In the rows, 128 means zero.
Each run below is a few steps of one of 6 hidden systems, one row a step.
trace 1, lugol:
[[155 154  66 124 145 185  95  85 135 134  67 111 165 148 118  52 137  93
  167 100 123 170 172 133 108 137]
 [147 102 138 170 146 166 136 121 178 137 113  50 148 118 133  84  83 144
  100 121 173 190 109  59 116 120]
 [130 112 200 182  88 109 173 132 128 138 170 102  80  68 112 149  87 134
  126 141 128 126  61 103 156 175]
 [103 199 125 130 104 150 109  98  67 138 169 161  73  95  77 177 153  99
  175 127  90  84 126 137 151 166]
 [ 77 192  80 107 174 168  84 116 123 124 130 126 126 168  79 128 170 115
   99 109 134 107 187  91  84  66]
 [111  84 140 138 149  74 168 162 176 123 132 110 127 181 122  62 129 151
   44 117 156 107 113 102  76  62]
 [178  71 141 131  82  74 168 139 111 147 156 181 106 148 164  80 139 142
  127 125 112  86  36 174 162 171]
 [167 152  83  92 116 200  63 105  88 151 121 195 157 133 176 159 187 114
  153 117  91 130 122 142 195 181]]
trace 2, lugol (8 x 26):
[[109 100 149 132 136 113 157 172 149 131 117 130 144 137 161 144 116 139
   70 142 130 127 133 121 119  90]
 [126 103 145 128  91  73 145 137 127 127 119 159 117 126 159 124 116 105
  146 128 103 119 110 181 137 145]
 [150 142  96 100 125 141  80  94 115 119 112 146 144 131 136 124 148 113
  185 114 120 143 143 156 143 160]
 [141 129 121 121 168 169 109 125 154 112 104  86 169 123 123 132 129 150
  117 129 155 169 171  90 120 116]
 [124 103 175 164 123 108 193 158 145 127 125  92 121  98 122 128  80 142
  105 152 138 137 123 120 116 121]
 [119 146 126 144  86 106 149 114  84 145 152 144  82 106 122 140  99 104
  184 140 111 105  92 173 136 153]
 [108 176  74 101 142 160  54  89 104 126 149 132 120 147 116 155 152 119
  165 112 142 127 140 116 125 114]
 [111 113 141 116 176 119 114 146 170 102 137  96 149 152 111 131 146 166
   67 123 165 131 157  75  99  79]]
trace 3, Kare, 8 rows:
[[ 84 103 180 110 110  28  92 134 153  88 182 141  87 126 132 190 137 143
  120 119 142 101  97 127 133 116]
 [160 131 123  71 157  99 113 129 101 101 172 181 124 163  80 121 220 175
  120 119 126  55 136 138 134 143]
 [163 141  82 104 189 199 170 163 103 142  94 135 186 162 113 100 162 164
   85 155 129 111 194 125 106  93]
 [108  91 115 144 123 142 163 178 157 152  59 119 178 139 222 135  69 107
   85 151 122 177 149 150 114  73]
 [106  90 126 120  66  68  61 109 159 126 115 163 122 139 225 146 108  79
  160  97 111 163  75 171 159 143]
 [164 153 113  95 126 137  26  53 129 101 143 145 121 126  93 110 195 115
  195  75 120 137 125 116 165 204]
 [180 162 151 140 178 198 158 112 125 106  97  71 159  72  33 104 142 154
  152 142 130 154 208  89 126 180]
 [122 116 168 175 116 123 247 176 105 143 105  82 126  66 129 159  27 136
  143 198 130 143 146 165 109 118]]
trace 4, val, 8 rows:
[[117 163 132 188 128 195 191 136 127 166  99  97 118 107  86  76 107  94
   91 129 100 135 145  92 110 124]
 [ 94 135 126 191  90 127 141 102 148 157 130  80  84 118 127  84  60  83
  136 109 138 158  74 104 104 116]
 [106 142 133 136 112  98  48  63 162 103 151  98  91 127  97 106 133 100
  169  75 147 152  99  93 123 147]
 [122 161 158 117 168 139  92 107 149  91 146 110 121 116  43 128 188 144
  109 103 132 115 174  67 125 145]
 [120 145 168 159 147 144 207 164 116 140 149 118 102 112  61 115 141 148
   65 146 116  81 139  90 111 118]
 [102 134 120 170  82 108 177 131 104 174 156 146  68 146 127  84 102  96
  113 124 109  88  55 143 113 114]
 [ 94 143  80 123 100 120  48  86 143 142 133 158 104 178 158  93 154  74
  133  72 116 129  88 123 124 113]
 [126 123 142 114 158 159  61 122 188 107 105 126 166 144 131 119 191 127
   66  87 122 157 163  58 143 131]]
trace 5, sobop (8 x 26):
[[154  79 157 132 134  64 182 145 143 100 119  86 139 110 128 116  72 163
  161 160 165 145 131 165 102 125]
 [145 158 101 118 120 127 119  92  66 127 175 118  96 106  99 163 104 146
  223 149 155 113 106 160 132 151]
 [ 83 198  81 112 159 199  85 122  98 141 140 134 127 140 108 178 155 119
  113 130 129 115 172  94 117  84]
 [ 89 103 150 117 156  97 164 193 161 116 106 137 152 159 149 140 136 142
   38 142 125 111 172 123  96  57]
 [170  65 148 104 107  31 171 147 117 109 142 165 124 143 150 104 128 158
  156 144 131  92  92 204 133 150]
 [184 157  57  98 119 177  80  75  70 147 145 163 129 143 129 106 165 128
  205 115 128 119 100 154 160 178]
 [117 157  77 135 160 246  94 135 140 163  89 114 178 146 168 136 136 116
   68 122 129 172 161  65 133  89]
 [108  56 195 149 121  78 174 191 189 113  96 101 159 107 196 163  72 142
   67 154 136 168 133 127 127  98]]
trace 6, mafas:
[[147 139 124 131 108 177 130 139  84 166 166 176 116 123 152 161 158 137
  103 136 104  96  77 115 181 160]
 [ 84 177 131 132 134 181  88 125 137 134 108 145 131 118 115 159 168  87
   88 106  86 132 173  87 140 125]
 [101 109 167 143 126  83 133 133 194  98  74 105 141 122 119  88 120  92
  106 103 108 158 173 126 102 121]
 [178  86 134 140 101  81 167 118 130 131 119 130 122 134 133  50 112 128
  162 121 127 126  83 172 129 167]
 [177 153  80 136 129 203 128 103  75 168 160 133 120 134 116 104 141 146
  149 131 140 115  82 110 150 156]
 [ 93 165 138 152 154 198 113 134 138 138 139  90 128 106 109 174 123 133
   81 132 141 147 149  50 127 103]
 [ 77 106 206 152 110  53 150 154 174 100 125 114 103  98 119 154 107 110
   94 126 112 129 138 122 117 120]
 [144 118 130 114  97  57 144 114 107 121 144 178  93 148 107  80 159 113
  162 112 100  75  97 187 129 159]]
trace 7, mafas, 8 rows:
[[141 128 151 130 144 157 111 125 142 115 126  98 146  92 123 163 123 147
  133 135 143 162 148  94 148 151]
 [124 130 170 142 124 109 167 141 123 113 120 116 119  84 102 152 107 128
  145 149 114 127 155 144 128 149]
 [114 156 111 135 113 112 154 118  93 137 135 135  97 127  99 113 112 107
  166 135 116 100 127 164 107 124]
 [107 151  83 125 141 137 103 106 121 135 149 111 111 161 114 111 124 126
  135 116 157 122 116 113  96  87]
 [119 100 138 120 149 106 109 140 157 112 152 107 135 145 140 143 128 162
   95 125 167 134 115  94 118  96]
 [142  94 161 109 125  91 144 158 126 116 144 159 134 127 148 157 150 156
  106 142 120 104 115 146 153 141]
 [136 146 105 107 122 151 132 137  94 142 114 181 138 138 141 136 164 113
  129 132  88 102 146 161 146 139]
 [109 149  93 128 136 169 105 122 140 138  83 123 154 142 149 114 125  93
  121 115 115 159 166 125 116 103]]
trace 8, sobop:
[[115 119 144 126 129 104 186 176  86 141 184 151 102 135 129 174 123 170
   89 169 139  67  96 139 125  96]
 [122 138 113  95 105 109 117 139  83 137 152 213 111 149 148 157 179 118
  131 129  87  69 111 176 156 139]
 [142 132  80  94 136 157  84 123 135 138  87 183 166 180 162  85 193 100
  103  94  93 125 151 140 138 125]
 [173  69 117 133 138 144 138 146 174 138  78 114 185 156 189  65 119 139
   89 120 142 173 118 119 131 122]
 [178  76 151 145 103 122 138 124 137 131 130  98 142  90 180 140  72 151
  169 146 156 177  74 136 165 175]
 [126 165 137 133 114 167  75  90 111 119 136 107 120  66 121 200 110 112
  199 132 125 168 138 117 167 181]
 [ 72 181 144 133 158 157 106 125 152 102  91  92 139  98  83 166 127  98
  121 126 115 157 223  97 101 104]
 [ 92 116 162 137 149  55 192 157 152  95 114  90 119 128  83 108  91 136
  117 147 144 117 177 149  62  77]]
trace 9, zugik, 8 rows:
[[157  70 143 119 146  86 134 137 173 102 109  94 163 140 151  99 107 160
  124 129 167 162 129 129 112 118]
 [183  93 162 125 116 109 176 146 107 124 137 140 137  97 136 136 121 163
  150 158 125 118 108 159 161 179]
 [129 168 105 111 130 175 118 126  68 140 151 150 124 106 130 202 132 137
  163 156 122 113 137 141 155 141]
 [ 70 147 100 113 148 137  83 134 141 122 124 114 139 147 155 181 114 118
  112 129 149 147 160 111 102  62]
 [113  76 154 120 124  41 129 143 182  96 107 120 138 150 153 102 114 125
  114 115 140 141 132 150 102 102]
 [194 101 135 106 119  91 152 121 106 114 132 156 133 126 115  89 153 153
  173 132 121 104 113 179 148 184]
 [169 161  81 110 154 215 127 125  68 153 143 135 150 125 126 156 144 161
  147 155 141 121 137 121 150 139]
 [ 76 131 116 143 136 165 122 160 141 149 115 108 145 133 185 184  86 122
   78 146 142 158 138  98 117  63]]
trace 10, zugik, 8 rows:
[[117 148  85 126 108 129  95  92 122 139 112 140 117 149 135  93 127  86
  167 103 117 135 120 152 117 128]
 [154 117 110 130 143 153  93 100 157 124 115  96 149 140 132  86 131 133
  133 104 155 167 122  94 126 136]
 [154 100 174 153 131 139 163 145 153 126 116 101 144  96 126 121 115 147
  102 137 130 151 125  99 145 156]
 [120 148 163 148 107 129 163 137 101 133 137 135 102  82 106 165 113 115
  146 148  99 113 130 142 147 161]
 [ 86 178 106 123 131 133  95 103 102 124 152 125  97 125  97 165 127 110
  163 125 131 115 142 126 113 109]
 [101 123 116 118 154 103  98 121 159 109 142 100 126 163 115 113 132 141
  106 109 165 131 132  98  90  77]
 [153  79 159 128 129  78 166 151 151 118 135 135 130 146 127  85 141 156
   91 125 134 108 104 131 124 130]
 [166 132 123 120 114 146 161 137  81 150 140 176 121 125 124 118 160 136
  132 138  97  87 108 155 159 168]]
trace 11, Kare:
[[ 97 109 153 153 116 112 113 137 180 138 133 139 111 157 138  88 156 107
   44  87 114 120  92  77 126 109]
 [156 104 149 139 109 111 145 129 150 137 114 166 121 150 121  45 178 110
   88  92  88 103 100 126 144 164]
 [168 139  89 150 117 180 160 114 107 169 102 143 132 145 120  38 142 102
  129 113 101 122 111 135 131 154]
 [122 146 102 179 113 192 139 110 137 170 100  89 126 121 142  85  80  89
  125 117 129 172 110  98 119 120]
 [ 97 117 170 178  87 108 118 111 167 134 136  94  92  96 135 123  86  91
  128 106 126 161  82  96 136 147]
 [132 136 166 145  98  92 126 100 121 122 176 137  72 106  78 113 146 123
  149 107 117  95  78 118 145 178]
 [142 172 115 138 149 164 162 117  85 142 164 124  97 129  46  96 156 147
  125 133 131  79 127 104 115 135]
 [102 140 122 161 151 159 191 163 126 153 128  97 124 137 109 116  99 139
   68 151 144 117 138  96  87  67]]
trace 12, val:
[[126 132  93 102 163 169  88 132 142 126 109 127 169 155 154 138 150 138
   99 121 142 148 161 102 125  96]
 [147  88 174 144 133 136 158 163 152 127 124 111 151 101 156 155 111 158
   86 147 136 151 120 101 151 139]
 [159 118 150 142  91 109 159 119 104 134 129 141 110  94 128 122 110 117
  180 137 106 123 101 171 154 186]
 [115 178  72 109 130 150  99  96  95 130 106 137 128 138 111 122 130  94
  189 124 117 129 167 165 108 121]
 [ 89 133 115 121 166 138 112 144 156 113 115  89 153 143 136 155 108 140
   96 136 163 154 172  97  90  58]
 [142  70 188 140 123  68 156 150 159 107 161 104 119 111 137 140 105 173
  106 140 161 129  85 111 136 136]
 [168 134 129 109 106 100 129 103  83 124 162 170  98 122  99 116 163 135
  185 123 111  84  95 170 156 188]
 [102 191  62  99 152 187 107 126  84 147 114 164 139 159 116 142 167 107
  127 130 104 100 180 139 113  93]]

Which system made each run below?
trace 13, 2 rows:
[[156 132  77  92 159 137 119 124 118 129 121 163 148 190 112  64 191 140
  111 110 126  92 146 139 110 110]
 [175  91  94 132 139 165 168 158 123 165 117 135 162 166 173  79 126 159
   82 141 143 127  94 124 130 110]]
 : sobop
trace 14, 2 rows:
[[140  93 146 133 145 110 128 134 173 114 121 104 146 145 130  90 135 147
   88 112 150 144 122  95 117 117]
 [170  90 149 132 111 123 156 145 128 141 126 153 139 125 158 109 139 142
  109 132 112 122  93 140 161 164]]
 : Kare
trace 15 (2 x 26):
[[137 101 149 102 179  67 133 133 161  74 143  87 140 146  79 111 138 183
  123 130 180 121 163 114  85  98]
 [183 128 126 120 151 127 199 141  69 131 171 125 117 121  73 116 130 192
  154 170 154  78 116 148 122 144]]
 : sobop
trace 16 (2 x 26):
[[135 161  40 116 162 215 124 129  96 163 101 121 167 167 147 108 123 130
  125 141 146 141 158 124 103  79]
 [105  83 123 129 133 120 147 180 147 141 124 115 156 147 212 174  77 155
   74 159 161 150 111 125 117  59]]
 : sobop
trace 17:
[[140 142 151 121 173 171 139 141 146  99  79  91 177  87 101 154 127 143
  127 149 127 169 223 109 126 136]
 [140 112 164 165 130 110 223 156 116 126 127  76 119  84 102 129  56 154
  145 177 150 135 132 143 105 124]]
 : val
trace 18 (2 x 26):
[[181  94  94 114 153 132  91  91 170 106  85  79 177 147 142  60 113 141
  174 107 173 193 143 126 111 138]
 [195  85 159 145 120 154 135 122 142 127 120  90 160  76 164 144  90 160
  159 147 151 187  99 115 176 193]]
 : Kare
trace 19:
[[114 134 173 130 162 123  96 117 173  93 152  93 120 116  66 133 165 150
   88 102 148 131 150  53 122 131]
 [142  93 189 133 139  69 206 173 143 107 125 134 125 122  92 100 144 158
   84 144 114  91 144 141 115 132]]
 : mafas
trace 20, 2 rows:
[[ 89 159 192 151 130 154  94 120 152 108 144  97 111  64  95 206 128 119
  112 125 119 153 154  61 154 153]
 [ 88 151 195 143 135  89 166 142 150  91 104 114 110  87  53 133 135 103
  117 129  90 113 202 131 104 137]]
 : sobop
trace 21, 2 rows:
[[157 103 114 106 125 134 112 138 115 143 159 168 135 157 168 132 161 158
  103 125 135 106  80 126 158 134]
 [142 131 121 115 118 170 112 142 114 147 116 175 149 127 170 155 161 120
  108 128  93 126 129 132 171 152]]
 : val
trace 22:
[[165  59 170 108 147  95 125 157 187 101 106 135 177 142 162 107 163 164
   68 116 133 145 133 109 148 140]
 [186  94 170 135 106 125 191 156 118 133  87 158 154  91 148 114 129 128
  135 150  82 131 135 175 170 196]]
 : lugol
trace 23, 2 rows:
[[160 137 114 161 129 145 171 105 118 149 134 101 106 136  73  35 122 127
  138 116 137 116 100 114 105 143]
 [141 144 101 158 116 188 129 114  99 176 169 125 103 136 129 111 126 134
  111 123 140 117  59  85 144 133]]
 : lugol
trace 24, 2 rows:
[[198 118  96 120 133 171 155 127  73 159 168 138 132 134 138 120 129 180
  149 153 154 108  72 133 157 157]
 [106 146 109 125 132 197 105 152 104 159 140 148 143 124 184 210 127 133
   91 148 124 135 121 101 160 107]]
 : lugol
trace 25, 2 rows:
[[ 89 129 145 133 156 106 104 129 172 112 161 110 105 164  84 101 165 142
   52  94 151 104 123  57  95  81]
 [140  98 167 140 125  82 191 161 145 128 132 160 111 154  98  57 170 135
   57 115  99  73 109 126 117 130]]
 : zugik
trace 26, 2 rows:
[[116  89 165 120 148  51 160 152 142  88 157  78 124 114 122 171  72 183
  142 166 187 131 133 140  94  90]
 [152 106 134  91 122  45 132 121  89 102 196 151  94 139 107 145 138 177
  181 144 159  73  85 176 128 140]]
 : val
trace 27, 2 rows:
[[143 138 149 145 130 150 150 129 105 137 165 114 106 100  99 149 124 155
  128 144 139 114 103 101 144 150]
 [ 89 154 139 134 128 138 122 137 114 135 162 135 101 120 116 178 133 128
  102 134 124 104 124 103 130 108]]
 : zugik
trace 28, 2 rows:
[[111 145 124 121 135 116 107 118 102 131 211 134  79 149  93 152 152 161
  113 123 161  76  76  91 124 109]
 [117 134 126  95 149 118 122 157 108 127 175 179 117 167 116 155 194 161
   68 129 125  61 122 114 132 101]]
 : lugol
trace 29, 2 rows:
[[129 118  77 110 121 161  76 121 121 142 110 126 166 135 220 179  87 123
  165 141 152 183 119 148 146 108]
 [107 131 154 111 121 127  37 100 164  95 121 119 141  94 157 199 135 110
  155 106 127 180 146 105 165 158]]
 : Kare
trace 30 (2 x 26):
[[125 105 149  94 156  70 111 132 161  78 120 113 148 135 113 136 140 152
  135 126 150 133 173 138 106 112]
 [167 104 134 107 148  94 182 151 108 113 132 131 142 134 110 113 129 173
  141 159 144 102 142 168 115 128]]
 : zugik
trace 31, 2 rows:
[[ 91 119 109 111 120  94 133 153 126 126  98 148 143 147 178 155 102 106
  132 143 117 132 155 182 107  81]
 [136 101 106  85 134  71  85 115 139  98 133 134 142 160 154 128 133 143
  165 119 158 133 127 163 116 113]]
 : sobop
trace 32 (2 x 26):
[[135  99 137 135 149 112 175 156 143 118 112  83 152 121 137 131  75 160
  125 161 164 149 149 135  98  95]
 [125 112 129 133  93  97 154 141  93 143 160 144 103 117 166 166  86 134
  158 156 134 112  75 170 141 129]]
 : mafas
trace 33:
[[123 113 129 103 144 116 139 162 129 117 108 145 160 136 159 162 130 142
  109 149 124 127 165 152 126 103]
 [124 113 108  98 124 107 107 136 129 120 108 156 150 146 176 146 130 120
  141 130 121 134 141 169 132 114]]
 : Kare
trace 34, 2 rows:
[[190 104 139  81 150 106 127 132 116  93 122 154 163 122 122 134 172 169
  160 141 127 118 159 164 153 174]
 [164 136 101 115 157 188 167 154  98 139  84 127 181 118 146 141 118 149
  135 169 124 144 184 151 132 125]]
 : lugol
trace 35, 2 rows:
[[128 135 120 156 102 104 166 109 105 141 139 108  89 119 102  90  83 112
  177 132 134 120  96 159 106 135]
 [130 157  84 123 127 156  81  88  95 143 175 122 102 140 119 138 128 136
  167 119 158 121  87 111 132 128]]
 : lugol
trace 36, 2 rows:
[[166 101 110 103 159 128  93 113 138 111 158  96 150 146 137 128 129 186
  141 128 192 146 105 101 126 122]
 [150 131 151 117 139 152 125 137  98 124 175 135 125  99 119 194 145 173
  127 152 141 112 112 105 166 158]]
 : val
